In the rows, 128 means zero.
A single turn carries every row of the set below to another of its rows. Some are shown first; where does it send the rows asked next?
z819: [ 77, 123, 133,  59, 122, 110, 179, 146, 132, 183, 116, 101, 151, 161, 133,
 109, 126, 110, 111, 112, 114, 103, 139, 129, 129, 122]
z194: [130, 125, 163, 178, 153,  89, 153, 170, 124, 102, 126, 121, 133, 153, 100,
  97,  92, 134,  70, 126, 136, 142, 134, 125, 181, 128]
z942: [136, 141, 179, 141, 114, 103, 141, 140, 141, 146, 139, 167, 112, 144, 111,
 137, 108, 160, 146, 144,  73, 137, 132, 112, 136,  69]
z762: [119, 118, 173, 148, 132, 112, 121, 128, 125, 113, 159, 123, 103, 142, 117,
 109,  82, 139,  81, 116, 147,  91, 148,  66, 141,  94]
z390: [122, 122, 136, 122, 141, 124, 140, 147, 133, 139, 109,  67, 146, 175, 114,
 132, 104, 164,  59, 126, 122, 131, 111, 123,  84, 122]
z429: [159,  76, 129, 136, 160, 128, 137, 107, 190, 140, 122, 119, 136, 144, 134,
 114, 141, 143, 107, 108, 123, 169, 143, 113, 175, 113]
z849: [145, 142, 168,  87, 115, 131,  98,  86, 127, 153, 124, 150, 116, 167, 156,
 137, 126,  96, 118, 115, 141, 112, 126, 111, 146, 146]
z694: [151, 128, 137, 108, 140, 151, 152, 164, 135, 156, 114, 112, 138, 180,  90,
 156, 133, 114, 126, 135, 132, 147, 180, 154, 119,  93]
z681: [138, 146, 141, 109, 113, 114, 159, 180, 139, 142, 128, 175,  50, 150, 125,
 152, 108, 116, 113, 131, 124, 139, 135, 109, 149, 113]
z794: [103, 162, 119, 123, 168,  78, 117, 122, 187, 140,  74, 151, 150, 159, 148,
 157, 140, 137, 105, 116, 136, 132, 136, 140, 134, 129]
z790: [127, 130, 122,  89, 131, 125, 131, 118, 128,  92, 128, 130, 181, 123, 141,
 113,  97, 177, 150, 148, 103, 127, 123, 101, 128, 135]
z108: [ 76, 142, 158,  97, 162,  63, 142, 165, 154, 139, 132, 161, 143, 107, 132,
 118, 126, 126,  99, 182, 119, 118, 127, 112, 120, 131]
z674: [123, 138,  55, 111, 128, 119, 165, 129, 157, 105, 126, 111, 107, 145, 139,
 160, 109, 108, 118, 136, 134, 127, 110, 115, 160, 114]
z795: [126, 149, 116, 137, 150, 140, 163, 114, 109, 102, 114, 163, 157, 153, 131,
 113, 113, 103,  86, 112, 127, 135, 136, 170, 139, 163]
z548: [ 97, 108, 153, 102, 145, 113, 128, 123, 131, 182, 153, 164, 121, 110, 104,
  79, 121, 152,  81, 162, 112, 127, 150, 121, 172, 114]

z390 -> z694
z429 -> z849
z108 -> z194
Now find these:
z795 -> z674
z762 -> z942

A single turn carries every row of the set below to another of its rows. Some are shown first; where does it send the rows asked next?
z436: [171, 173, 177, 119, 122, 107, 139,  92, 141, 158, 135, 165, 172, 139, 135,
 119, 171,  81, 119, 125, 109, 106, 105, 118, 135, 143, 108,  82, 120, 137,
  87, 186, 131, 127, 148,  97, 132, 143, 136, 108, 125,  96, 150,  94, 104]
z664: [108, 136, 128, 138, 119, 158, 129, 150, 118, 121, 127,  99, 144, 152, 130,
 122, 154, 172, 102, 168, 156,  89, 123, 132, 143, 114, 146,  85, 128, 108,
 138, 177,  90, 196,  91, 122, 114, 137, 131, 145, 119, 125, 132, 138, 123]
z410: [129, 113, 142, 120, 104, 113, 157, 116, 111, 126, 113, 124, 125, 166, 195,
 119, 122, 112, 131, 212, 176, 126, 115, 149, 135, 116, 145, 135, 141, 106,
 120,  96, 140, 127,  95, 123, 121, 137, 118, 160,  94, 152, 144, 147, 129]
z144: [ 94, 164, 165, 188, 125, 149,  93, 142, 113, 140, 100, 106, 149, 160, 158,
 147, 141, 110, 156,  97, 118, 114, 111, 139, 140,  84, 123, 113, 146, 120,
 118, 116, 156, 143, 101, 104, 124, 146, 120, 150, 145, 172, 152, 151, 164]
z418: [130, 135, 158, 130,  87, 135, 119, 141, 140, 134, 121, 217, 164, 114, 158,
 137, 143, 120, 116, 124, 152, 124, 114,  88, 138, 160, 171,  99, 127, 121,
 129, 169, 113,  91, 177, 125, 148, 121,  99, 140, 148, 172, 108,  97, 160]
z904: [133, 132, 120, 147, 119, 150, 115, 136, 131, 120, 136,  97, 154, 148, 132,
 124, 155, 163, 132, 173, 153,  96, 119, 142, 127, 129, 128,  49, 134, 107,
 121, 179, 108, 189,  79, 140, 107, 131, 136, 139, 125, 143, 164, 147, 127]
z833: [132,  91, 133, 129,  97, 124, 161, 117, 113, 127, 112, 132, 114, 140, 177,
 109, 126, 106, 145, 212, 156, 118, 116, 143, 143, 117, 153, 114, 128,  88,
 108,  98, 151, 121, 103, 125, 114, 129,  96, 155, 117, 162, 162, 131, 132]
z274: [145, 104, 139, 116, 113, 109, 119, 126, 158, 133, 139, 169,  98, 124, 148,
 126, 139, 166, 123,  80, 148, 155, 130, 119, 126, 189, 160, 131, 147, 192,
 120, 140, 157, 134, 114, 127, 125, 149, 127, 130, 116, 102, 133,  92, 145]
z682: [144, 154, 150, 146, 105, 123, 109, 137, 138, 138, 134, 190, 151, 134, 165,
 139, 150, 116, 117, 129, 183, 129, 104, 101, 146, 171, 136, 111, 148, 152,
 131, 170, 102,  70, 156, 135, 156, 127, 147, 133, 130, 205,  96, 135, 145]
z728: [156, 165, 165, 129, 131, 124, 153, 114, 132, 165, 124, 166, 159, 135, 116,
 112, 175,  82, 101, 113, 119, 100, 101, 114, 159, 136, 117, 106, 110, 139,
 100, 184, 116, 124, 155,  83, 135, 152, 128, 106, 131,  95, 134,  97,  96]
z184: [151, 102, 133, 130, 117, 112, 121, 125, 153, 132, 146, 153,  70, 117, 134,
 118, 145, 160, 129,  85, 155, 148, 125, 121, 142, 191, 148, 129, 150, 193,
 111, 146, 156, 115, 114, 131, 126, 147, 144, 121, 123, 133, 128, 102, 136]
z182: [125, 102, 131, 123, 104, 128, 161, 129, 114, 134, 102, 143, 140, 158, 188,
 119, 120, 113, 125, 199, 173, 126, 116, 145, 137, 116, 159, 137, 126, 101,
 127,  89, 142, 135,  95, 116, 115, 142,  87, 164, 102, 132, 156, 136, 136]
z971: [144, 139,  84, 144, 131,  77, 100,  88, 159, 112, 143, 132, 180, 110, 163,
 114, 150, 107, 157, 152,  70, 144, 116, 142, 115, 168, 138, 118, 134, 167,
 106, 107, 113, 113, 127, 113, 133, 117, 137, 117, 141, 113, 141, 146, 144]
z654: [147, 113, 155, 108, 107,  95, 117, 110, 153, 121, 151, 155,  81, 130, 157,
 126, 138, 165, 127,  95, 144, 153, 131, 119, 120, 187, 152, 126, 156, 188,
 113, 146, 159, 129, 120, 134, 131, 143, 147, 128, 111, 119, 121,  93, 141]
z534: [146, 154, 175, 121,  85, 110, 108, 117, 141, 123, 142, 199, 160, 129, 179,
 143, 141, 120, 129, 143, 151, 130, 115,  96, 119, 166, 148,  89, 146, 127,
 120, 175, 120,  85, 170, 140, 155, 114, 133, 138, 133, 193, 100, 109, 158]
z673: [176, 175, 162, 133, 138, 112, 136, 103, 142, 168, 131, 163, 181, 147, 131,
 122, 173,  79, 115, 115, 128, 112,  97, 125, 142, 151,  95,  92, 124, 153,
  94, 181, 124, 123, 136,  97, 134, 153, 141, 105, 120,  98, 154, 111, 101]
z435: [ 89, 162, 179, 175, 112, 142,  95, 131, 111, 130, 104, 106, 140, 153, 161,
 146, 138, 111, 159, 108,  99, 109, 118, 133, 132,  75, 130, 104, 145, 106,
 111, 121, 161, 147, 113, 106, 125, 137, 117, 153, 148, 172, 148, 133, 167]
z59: [142,  94, 144, 116, 104, 111, 125, 120, 152, 124, 145, 162,  68, 107, 137,
 116, 143, 161, 131,  89, 132, 145, 133, 113, 136, 184, 164, 119, 142, 174,
 108, 147, 163, 124, 128, 129, 124, 140, 127, 124, 131, 124, 129,  81, 142]
z200: [ 83, 159, 172, 178, 117, 151,  98, 142, 112, 137,  97, 114, 149, 157, 159,
 147, 139, 114, 149,  97, 108, 112, 115, 134, 138,  76, 137, 115, 141, 111,
 120, 117, 154, 151, 112,  98, 123, 144, 109, 154, 147, 160, 146, 138, 167]
z113: [109, 139, 135, 131, 114, 151, 129, 141, 116, 114, 134,  92, 136, 155, 134,
 122, 154, 171, 105, 175, 150,  88, 124, 134, 138, 113, 143,  80, 133, 105,
 133, 180,  92, 196,  95, 124, 115, 132, 142, 146, 116, 131, 126, 136, 119]
z932: [108, 135,  86, 140, 133,  97, 124, 113, 135, 116, 131, 125, 142, 107, 146,
 100, 155, 112, 119, 143,  78, 127, 117, 131, 156, 145, 159, 166, 121, 167,
 124, 112,  85, 109, 148,  87, 140, 124, 139, 120, 144, 110,  95, 137, 127]
z467: [141, 136,  86, 141, 129,  80, 100,  91, 160, 115, 142, 137, 183, 106, 162,
 112, 147, 108, 154, 148,  65, 143, 118, 140, 116, 165, 146, 117, 129, 163,
 106, 108, 115, 116, 130, 111, 129, 117, 127, 119, 144, 107, 145, 139, 145]
z980: [106, 138,  92, 135, 127,  92, 125, 107, 134, 109, 134, 123, 136, 106, 149,
 100, 153, 115, 119, 149,  71, 125, 120, 129, 151, 142, 161, 161, 123, 161,
 120, 113,  87, 110, 151,  89, 140, 121, 140, 119, 143, 113,  91, 133, 128]
z912: [145, 143, 138, 149, 107, 135, 106, 149, 151, 149, 119, 216, 189, 129, 163,
 145, 144, 119, 119, 112, 182, 139, 103, 101, 136, 177, 150, 105, 135, 150,
 138, 161, 109,  86, 149, 130, 148, 133, 109, 140, 137, 170, 122, 127, 159]
z381: [138,  97, 116, 146, 114, 130, 158, 128, 114, 139, 107, 131, 122, 147, 173,
 111, 128, 103, 141, 202, 180, 123, 108, 151, 150, 126, 141, 124, 131, 106,
 116,  94, 144, 115,  87, 125, 112, 140, 104, 152, 113, 165, 166, 153, 127]
z337: [130, 128, 126, 142, 113, 150, 117, 135, 131, 118, 137, 103, 154, 141, 131,
 124, 153, 165, 133, 174, 141,  94, 122, 138, 124, 126, 136,  44, 130,  98,
 119, 179, 111, 192,  85, 139, 107, 127, 128, 140, 129, 136, 165, 136, 131]
z164: [ 89, 171, 178, 176, 119, 141,  94, 133, 107, 132, 106,  99, 138, 163, 164,
 146, 140, 113, 153, 106, 111, 111, 115, 137, 137,  78, 122, 116, 151, 117,
 116, 119, 155, 143, 109, 104, 129, 142, 131, 152, 138, 177, 137, 148, 162]
z300: [160, 175, 172, 128, 129, 112, 151, 103, 126, 158, 135, 150, 144, 142, 124,
 113, 176,  80, 105, 123, 120,  99, 101, 117, 159, 137, 103, 105, 123, 145,
  96, 188, 116, 116, 153,  90, 140, 148, 152, 104, 123, 113, 124, 105,  91]

z300 -> z436
z182 -> z381
Now find these:
z971 -> z980
z904 -> z113
z435 -> z200
z682 -> z534
z184 -> z654

